[-0.26  1.07  4.84  2.78] -> -0.26

[[-1.37 -1.11 -4.41 -1.71 -0.23 -2.50 -2.77]
 [-3.13 -3.03 -2.01 -1.26 -1.65 -2.36 -2.76]
 [-1.35  0.91 -1.31 -1.46 -0.33 -0.86 -1.85]] -> -1.46

[-0.08 -1.34 -0.21 -5.13 -3.19  2.18 -5.28] -> -5.13

[4.21 1.88 1.02 0.05 0.84] -> 1.88

[ 1.45  1.07 -0.70 -3.93  1.01  1.23  4.45] -> -3.93

[[ 0.87  2.12 -1.94  0.39]
 [ 4.39 -2.64  3.14  4.34]] -> 4.39

[ 2.30  4.85  3.14  0.78 -1.00] -> 4.85
---
[-1.09  4.27  3.49 -0.68 -2.90 -4.38  2.16] Answer: 4.27
[-3.43  0.12  3.86  2.00 -1.66  5.00] Answer: 0.12
[4.12 4.20 3.45 2.98] Answer: 4.20
[-2.79 -0.50  1.47 -1.78 -1.57  1.35  4.42] Answer: -0.50
[-0.30 -1.60  2.65 -4.52  3.39 -2.14  2.31] Answer: -1.60
[ 0.78 -4.98 -1.84 -1.42  1.68 -1.12] Answer: -4.98
---
[[-1.34  1.16  3.83  0.21 -1.56  0.28  4.23]
 [ 2.39  0.59 -2.92  1.32 -2.12 -1.18 -0.33]
 [-0.31  2.74  3.71  2.05  0.38 -1.70  0.79]] >> 0.38

[[ 0.65  1.59 -5.61 -1.09  0.52]
 [-0.85  0.06 -1.78 -1.29  2.02]
 [-2.08 -1.38 -0.33 -0.79  2.78]] >> -0.33

[[-3.41  1.26 -0.98 -2.70]
 [-2.94 -0.08  3.42  4.78]
 [ 2.49  0.23 -3.25 -4.52]] >> 0.23

[[-1.14  4.42  2.60  1.04  3.28  0.67]
 [ 2.08  0.72  1.59  1.44  1.41 -0.09]
 [ 3.82  1.99  2.86  1.67  2.75 -1.27]] >> 1.67

[[ 0.58 -0.94  4.52 -4.17 -1.50]
 [-0.28  1.25 -4.20  3.90  1.81]
 [ 2.04  3.35 -1.21  1.21  3.56]] >> -1.21

[[ 0.58  0.00  1.16  4.40 -1.55]
 [ 0.00 -2.37  4.40  2.20 -1.55]
 [-2.94 -2.96  2.27  1.86 -1.55]] >> 2.27
---
array([ 23,  46,  -5, -39, -21,   1]) ⇒ -21

array([[ -38,  600, -256,   73,  131,   -8],
       [ 320, -194, -563, -366,   38, -460],
       [ 358, -263, -597, -395,   31, -496]]) ⇒ 31

array([241,  67,  47, 923, 805]) ⇒ 923

array([[570, 880, 704, 660],
       [566, 880, 575, 663],
       [677,  96, 675, 696]]) ⇒ 675

array([5, 4, 4, 2, 3, 7, 3]) ⇒ 7

array([[25, 43, 79, 20, 79, 59, 86],
       [96, 78, 67, 76, 60, 61, 56]]) ⇒ 61
---
array([-4.92,  0.42,  4.21,  3.01]) >> -4.92, 3.01

array([[-2.66,  2.22,  0.37,  1.32,  4.65, -2.55],
       [ 0.48,  0.12, -1.33, -1.83,  0.06,  0.36]]) >> -2.66, 0.36

array([ 4.14,  3.34, -3.82, -0.24,  1.09, -3.43, -2.85]) >> 4.14, -2.85

array([5.56, 4.11, 3.98, 5.40, 2.57]) >> 5.56, 2.57

array([ 4.53, -2.02, -2.96,  0.42,  0.77]) >> 4.53, 0.77

array([-0.65, -4.81,  4.64,  0.36, -0.22,  4.51,  0.28]) >> -0.65, 0.28

array([[ 1.31,  2.97, -2.98, -2.72, -0.13, -4.23],
       [-3.65, -1.17,  0.91, -5.24, -0.34,  0.96]]) >> 1.31, 0.96

array([ 2.61, -5.54,  2.97,  0.02, -0.51,  2.30, -1.33]) >> 2.61, -1.33

array([ 0.36, -4.68, -2.73, -0.84]) >> 0.36, -0.84
---
((-0.8, -0.4, 1.5, -1.5, -0.5, -0.9, 0.7), (0.8, -0.6, 1.3, -0.2, -0.4, 0.5, -1.0), (-0.9, -0.4, 0.4, -0.9, -0.6, -1.6, -0.5)) Out: -0.4
((13.797, 11.687, -14.221, 13.053, -4.660, 11.286, -13.974), (-9.929, 6.046, 8.971, -9.569, -18.921, -10.139, 1.409)) Out: -4.660
((-0.109, 0.159, -0.014, -0.051, 0.080, -0.017, -0.158), (0.109, -0.140, 0.041, -0.036, 0.146, -0.050, -0.017)) Out: 0.080
((-15.19, -53.86, 139.76, -4.26, -47.08), (-91.50, -171.76, -108.71, -98.13, -172.51)) Out: 139.76
((0.07, 0.06, -0.12, 0.05, 0.10), (0.05, 0.08, -0.05, 0.13, -0.01), (0.08, -0.01, 0.14, 0.10, 0.06)) Out: -0.05
((0.078, 0.102, 0.122, -0.200, -0.207, 0.062), (-0.119, 0.099, 0.119, -0.013, -0.106, -0.017)) Out: -0.200
((1.1, -1.3, 0.7, 1.1, 0.5), (1.1, -1.2, 0.6, 0.9, 0.4)) Out: 0.7
((-11.2, -15.8, 1.0, -18.8, -16.1, 0.3, -3.7), (-14.7, -6.3, -18.4, -18.7, -19.8, -2.0, 12.4)) Out: -16.1
((-0.5, 0.2, -0.5, 0.1, -0.3), (0.8, -1.3, 1.1, -0.3, -0.6)) Out: -0.5
((0.22, -0.02, 0.09, 0.19, 0.11, -0.16, 0.03), (0.22, -0.02, 0.08, 0.17, 0.10, -0.17, 0.03)) Out: 0.11
